50 stands for zero in the data rows.
Some points:
[57,50,93,66,29,61,33,50,45,43,38,49,28,41,34,43,23,0,38,46,99,53,42,47,66,69,55,62,48,59,50,41,57,41,63,56,48,51,40,46,53,51,44,60,45,55,46,46,42,52,45,47,59,44,60]
[29,64,41,42,56,53,80,53,37,55,84,40,55,51,48,58,73,43,58,66,60,59,51,59,59,38,59,58,39,42,67,40,50,30,76,45,73,67,41,32,66,23,37,49,62,58,54,41,60,47,41,66,51,84,74]
[50,45,57,41,58,51,44,43,56,49,51,49,54,40,50,55,33,63,42,28,61,46,25,54,40,24,32,60,57,45,4,48,73,62,46,36,66,34,54,30,30,47,48,47,69,39,35,40,59,15,48,51,44,69,63]
[64,79,87,49,50,52,44,51,49,48,52,50,57,45,51,54,52,57,54,36,33,50,24,41,46,51,48,62,22,23,52,36,55,48,31,77,48,48,20,34,40,28,81,52,50,52,66,56,56,64,53,38,43,63,20]
[41,44,35,46,48,49,51,38,70,40,57,57,40,57,47,44,47,45,37,44,56,42,51,26,21,51,51,66,62,35,54,65,7,41,42,60,35,43,54,33,55,35,50,35,69,18,33,34,47,51,55,51,90,57,27]
[51,45,39,58,72,55,39,46,57,45,53,50,56,56,52,53,41,52,60,36,51,57,46,33,39,51,47,57,36,47,26,49,35,32,28,33,35,41,62,48,70,35,47,49,33,97,73,69,24,41,67,82,51,47,60]
[56,29,43,42,42,42,43,44,43,39,41,26,39,25,0,30,41,99,46,48,65,36,55,58,56,57,59,59,41,46,59,35,41,51,56,43,41,55,30,55,53,57,41,50,44,62,36,45,46,55,54,42,53,54,51]
[50,43,67,66,39,37,65,44,72,64,29,59,77,50,57,50,59,64,55,75,52,52,65,73,45,56,38,55,74,38,60,77,73,31,54,77,38,25,42,41,66,52,71,62,42,65,39,43,54,59,45,62,66,49,71]
[53,33,43,39,43,43,40,41,45,25,42,25,0,37,43,99,52,45,55,58,27,61,52,56,41,54,40,54,53,41,53,55,55,57,62,55,29,37,57,50,51,49,38,50,54,60,53,55,60,53,46,37,49,49,63]
[48,38,40,34,44,44,18,50,34,0,48,46,99,55,47,58,55,45,52,45,49,55,44,38,52,56,66,37,57,55,60,49,65,46,49,60,39,41,62,53,53,53,39,47,55,36,48,58,52,60,48,49,47,52,65]
[53,64,87,46,46,48,81,46,38,65,40,53,64,42,54,61,63,56,56,44,42,59,45,45,66,42,32,62,44,70,78,41,45,65,58,39,29,46,72,37,33,51,49,13,51,48,36,52,12,47,56,56,53,50,57]
[49,36,27,43,69,35,87,73,45,61,49,55,43,52,38,43,33,34,28,38,23,0,4,14,64,70,63,66,66,63,58,65,72,57,63,65,56,59,58,62,54,66,62,59,58,66,56,58,55,57,53,59,57,59,57]
[45,46,33,47,36,37,47,44,17,45,28,0,38,43,99,45,40,65,56,27,59,47,52,48,50,54,53,41,50,55,58,47,54,51,54,55,47,56,43,46,48,48,48,61,53,47,47,48,50,55,59,54,64,44,45]
[57,48,44,46,56,47,50,50,55,44,52,54,55,39,50,58,41,36,53,36,55,40,45,39,72,0,29,41,69,10,58,55,49,52,50,26,34,67,34,69,67,53,51,51,23,42,56,37,49,65,40,48,55,47,43]
[55,32,43,30,0,59,55,99,60,52,65,52,51,57,54,47,48,57,29,60,53,64,66,45,32,36,50,58,52,50,54,66,56,60,57,48,63,52,54,49,43,39,54,53,36,56,57,68,33,37,50,49,50,50,41]
[68,32,39,43,41,21,49,29,0,43,49,99,59,50,57,53,40,52,53,44,48,54,57,64,42,61,58,46,40,44,53,54,41,69,58,49,44,68,46,45,52,37,51,60,57,52,63,43,56,25,41,46,58,42,52]
[58,98,59,24,55,34,48,40,47,42,38,27,51,29,38,26,0,37,50,99,48,40,57,63,53,39,41,53,50,60,45,56,39,48,47,53,41,63,73,57,42,39,50,55,58,46,58,69,63,41,59,54,52,49,46]
[62,61,36,61,40,51,44,52,49,48,53,53,44,53,52,47,44,40,42,58,29,43,42,51,51,28,80,60,17,29,44,40,51,38,35,39,58,44,54,36,36,59,47,45,65,56,12,40,41,73,29,62,48,7,54]
[45,31,47,36,45,39,47,26,41,25,0,35,52,99,50,56,60,42,39,60,48,47,58,58,56,49,43,61,47,47,47,51,48,49,46,41,79,68,43,50,43,53,54,35,41,61,50,47,49,46,48,53,44,62,35]
[33,29,37,47,41,41,48,43,36,43,44,41,20,40,19,0,32,35,99,51,43,74,52,37,44,44,50,42,57,49,58,59,63,60,42,52,65,34,46,47,48,49,58,39,49,46,52,49,48,53,41,53,43,50,49]
[48,42,54,87,39,46,51,42,47,66,35,61,55,51,54,49,45,56,44,56,37,58,43,20,50,27,58,57,31,64,43,52,45,47,46,62,51,45,58,54,62,29,23,54,19,36,40,47,71,54,80,18,37,50,66]
[33,30,42,25,51,27,0,52,57,99,57,51,64,51,50,62,47,41,48,46,57,44,48,64,49,50,68,35,52,43,62,40,46,61,47,58,54,50,65,45,55,52,51,26,38,63,45,64,63,51,44,48,63,61,46]
[65,51,65,41,66,62,30,44,60,39,78,58,31,63,83,50,60,63,59,75,58,43,71,45,70,52,85,64,59,59,58,54,52,72,47,50,51,48,53,49,71,69,92,47,46,45,48,37,46,37,71,52,34,65,73]
[53,34,41,33,33,41,36,0,37,58,99,52,56,60,53,45,58,49,39,53,47,54,55,53,59,61,26,71,58,64,40,60,70,36,51,54,51,55,53,60,34,54,45,55,29,51,43,52,46,65,52,51,49,39,29]
[64,20,0,76,96,71,65,71,57,49,51,61,56,48,54,54,49,39,56,69,74,53,69,59,49,45,27,48,35,54,57,21,59,45,55,57,43,43,53,42,21,49,69,52,46,52,38,55,54,52,65,40,54,57,40]
[58,53,30,48,22,0,55,51,99,55,57,58,57,51,58,53,50,43,63,31,51,49,64,54,67,63,49,47,42,61,51,47,46,60,52,45,48,65,35,37,39,51,39,54,65,49,62,49,55,52,57,52,30,46,61]
[36,59,43,49,38,52,50,45,47,53,47,55,41,55,50,41,48,46,37,50,36,38,54,48,50,39,52,21,27,51,7,40,35,52,65,68,27,37,46,62,27,60,57,48,28,31,61,41,27,66,19,59,51,77,66]
[35,74,58,65,90,58,41,57,49,47,55,54,51,52,52,58,51,53,62,48,56,32,40,58,15,45,43,43,52,60,55,83,42,57,59,65,56,77,28,32,43,57,34,46,32,48,31,60,25,54,47,36,18,38,52]
[60,69,54,94,48,33,60,82,38,44,69,36,45,76,36,65,60,62,65,46,60,42,35,77,75,60,50,33,47,60,39,64,45,39,32,51,45,46,61,46,62,53,54,34,35,25,54,48,66,33,50,60,60,42,36]
[40,70,55,83,74,28,64,40,52,36,56,38,44,31,44,31,40,37,0,43,52,99,52,58,37,61,61,35,54,36,61,55,55,74,44,43,61,53,54,56,53,71,55,43,45,60,57,49,51,56,56,50,50,59,48]
[49,37,46,63,49,93,50,32,60,78,49,44,58,50,43,73,42,68,55,75,51,61,50,26,60,67,49,21,40,41,57,66,71,51,38,54,62,79,43,48,43,57,44,54,69,30,75,43,35,38,55,59,66,39,58]
[56,52,33,38,43,42,39,42,43,42,18,42,32,0,36,46,99,43,47,54,57,43,48,48,49,53,56,50,53,60,34,55,51,44,41,52,60,64,67,46,50,46,62,56,42,41,58,50,49,47,51,58,44,44,39]
[46,61,76,50,40,43,55,40,60,45,59,52,40,69,40,50,55,55,55,33,40,47,46,35,24,36,42,16,62,53,58,9,48,25,53,46,51,71,69,47,53,63,75,73,49,49,38,68,49,34,52,37,57,39,55]
[49,47,39,65,35,61,49,47,46,54,51,49,51,44,57,41,49,46,38,53,44,46,40,46,59,46,49,37,77,36,43,43,35,21,54,65,36,46,45,67,45,42,47,22,75,71,54,31,39,21,43,30,6,45,33]
[33,74,63,35,45,60,42,83,54,39,49,88,44,45,66,50,51,69,70,57,49,61,48,59,54,65,30,50,46,45,44,46,57,38,57,59,63,65,69,64,51,79,34,42,58,65,49,18,65,74,78,58,64,61,41]
[64,69,38,69,56,46,33,58,47,81,46,39,62,82,47,47,68,56,68,59,55,77,39,63,42,56,57,82,62,48,47,49,60,66,72,43,29,55,69,66,68,62,49,80,80,37,62,49,36,64,47,41,43,60,44]
[29,67,46,67,35,60,62,35,41,50,51,73,56,49,53,85,54,69,61,50,78,55,61,54,65,36,63,60,68,74,49,59,31,63,45,59,82,36,43,75,49,61,69,61,76,62,53,89,60,71,52,61,51,51,46]
[60,45,33,0,65,77,99,58,63,64,47,51,56,59,51,54,47,49,52,39,68,82,42,65,54,57,67,42,46,53,38,51,43,47,36,64,41,47,46,54,69,54,45,52,39,39,42,53,52,54,50,35,39,30,50]
[58,66,65,52,82,66,37,67,37,62,41,46,44,50,27,43,41,41,28,0,23,54,99,48,71,48,53,58,60,62,46,62,60,37,59,63,54,53,49,45,53,41,51,55,68,45,53,48,57,54,53,57,50,44,54]
[49,24,52,72,37,99,57,36,72,40,51,45,53,36,51,30,39,32,46,21,10,31,38,99,52,56,55,59,49,59,67,50,41,64,56,49,56,62,65,57,62,48,51,52,47,48,56,60,58,49,56,53,58,59,51]
[59,35,62,44,52,40,49,49,44,54,51,53,47,45,51,45,54,36,39,57,39,31,53,46,40,44,30,33,27,44,51,35,47,47,56,46,63,10,29,43,84,78,19,56,64,30,46,64,36,35,67,64,39,48,23]
[60,95,40,43,47,82,48,40,51,49,49,59,41,73,53,26,76,57,44,50,58,31,47,40,51,51,49,34,58,41,62,54,54,67,56,37,39,24,48,26,32,51,22,49,45,68,73,61,72,49,47,35,61,40,60]
[25,37,46,44,47,59,37,66,40,58,48,49,56,46,51,47,44,50,31,56,39,58,35,40,53,63,14,58,54,68,53,41,17,43,30,18,39,43,34,26,50,55,71,62,53,38,57,36,68,56,31,51,31,36,65]
[59,44,69,55,91,46,34,59,81,44,48,58,44,49,72,42,62,72,52,60,44,68,33,47,62,51,50,59,49,63,61,49,43,43,71,51,73,40,42,84,42,30,40,52,43,45,53,58,49,31,13,53,73,33,46]
[52,80,44,39,45,45,48,53,46,61,52,51,49,51,45,58,52,36,51,40,44,31,51,59,21,68,49,34,45,58,60,53,62,38,25,14,60,28,34,93,43,18,56,51,49,46,35,24,38,50,62,35,56,56,62]
[51,0,99,61,74,48,75,67,51,55,62,46,53,55,58,45,65,51,58,64,61,38,60,51,37,48,65,36,54,44,35,56,44,55,38,33,38,54,61,57,28,39,38,53,70,56,63,50,63,77,48,45,42,48,47]
[36,73,58,68,52,65,76,55,58,53,52,46,72,39,56,67,48,48,71,56,45,39,79,30,40,77,62,67,63,40,33,27,59,70,48,38,45,53,48,50,59,55,39,49,25,54,35,45,63,31,24,53,49,52,24]
These points spread out most along one direction. Take the direction at right angles to it along which they spread out most. Go by this last direction. How far along it is each point below, from 0 to 99? 50 is the average, and the first point above lies past it. One standard deviation of the points above along it is 16.
[33,29,37,47,41,41,48,43,36,43,44,41,20,40,19,0,32,35,99,51,43,74,52,37,44,44,50,42,57,49,58,59,63,60,42,52,65,34,46,47,48,49,58,39,49,46,52,49,48,53,41,53,43,50,49] 41
[57,50,93,66,29,61,33,50,45,43,38,49,28,41,34,43,23,0,38,46,99,53,42,47,66,69,55,62,48,59,50,41,57,41,63,56,48,51,40,46,53,51,44,60,45,55,46,46,42,52,45,47,59,44,60] 61
[29,64,41,42,56,53,80,53,37,55,84,40,55,51,48,58,73,43,58,66,60,59,51,59,59,38,59,58,39,42,67,40,50,30,76,45,73,67,41,32,66,23,37,49,62,58,54,41,60,47,41,66,51,84,74] 42
[40,70,55,83,74,28,64,40,52,36,56,38,44,31,44,31,40,37,0,43,52,99,52,58,37,61,61,35,54,36,61,55,55,74,44,43,61,53,54,56,53,71,55,43,45,60,57,49,51,56,56,50,50,59,48] 63
[49,47,39,65,35,61,49,47,46,54,51,49,51,44,57,41,49,46,38,53,44,46,40,46,59,46,49,37,77,36,43,43,35,21,54,65,36,46,45,67,45,42,47,22,75,71,54,31,39,21,43,30,6,45,33] 62
[64,20,0,76,96,71,65,71,57,49,51,61,56,48,54,54,49,39,56,69,74,53,69,59,49,45,27,48,35,54,57,21,59,45,55,57,43,43,53,42,21,49,69,52,46,52,38,55,54,52,65,40,54,57,40] 50
[65,51,65,41,66,62,30,44,60,39,78,58,31,63,83,50,60,63,59,75,58,43,71,45,70,52,85,64,59,59,58,54,52,72,47,50,51,48,53,49,71,69,92,47,46,45,48,37,46,37,71,52,34,65,73] 27
[56,52,33,38,43,42,39,42,43,42,18,42,32,0,36,46,99,43,47,54,57,43,48,48,49,53,56,50,53,60,34,55,51,44,41,52,60,64,67,46,50,46,62,56,42,41,58,50,49,47,51,58,44,44,39] 37
[41,44,35,46,48,49,51,38,70,40,57,57,40,57,47,44,47,45,37,44,56,42,51,26,21,51,51,66,62,35,54,65,7,41,42,60,35,43,54,33,55,35,50,35,69,18,33,34,47,51,55,51,90,57,27] 58
[60,69,54,94,48,33,60,82,38,44,69,36,45,76,36,65,60,62,65,46,60,42,35,77,75,60,50,33,47,60,39,64,45,39,32,51,45,46,61,46,62,53,54,34,35,25,54,48,66,33,50,60,60,42,36] 61
[68,32,39,43,41,21,49,29,0,43,49,99,59,50,57,53,40,52,53,44,48,54,57,64,42,61,58,46,40,44,53,54,41,69,58,49,44,68,46,45,52,37,51,60,57,52,63,43,56,25,41,46,58,42,52] 23
[36,59,43,49,38,52,50,45,47,53,47,55,41,55,50,41,48,46,37,50,36,38,54,48,50,39,52,21,27,51,7,40,35,52,65,68,27,37,46,62,27,60,57,48,28,31,61,41,27,66,19,59,51,77,66] 65
[58,98,59,24,55,34,48,40,47,42,38,27,51,29,38,26,0,37,50,99,48,40,57,63,53,39,41,53,50,60,45,56,39,48,47,53,41,63,73,57,42,39,50,55,58,46,58,69,63,41,59,54,52,49,46] 57
[50,43,67,66,39,37,65,44,72,64,29,59,77,50,57,50,59,64,55,75,52,52,65,73,45,56,38,55,74,38,60,77,73,31,54,77,38,25,42,41,66,52,71,62,42,65,39,43,54,59,45,62,66,49,71] 33
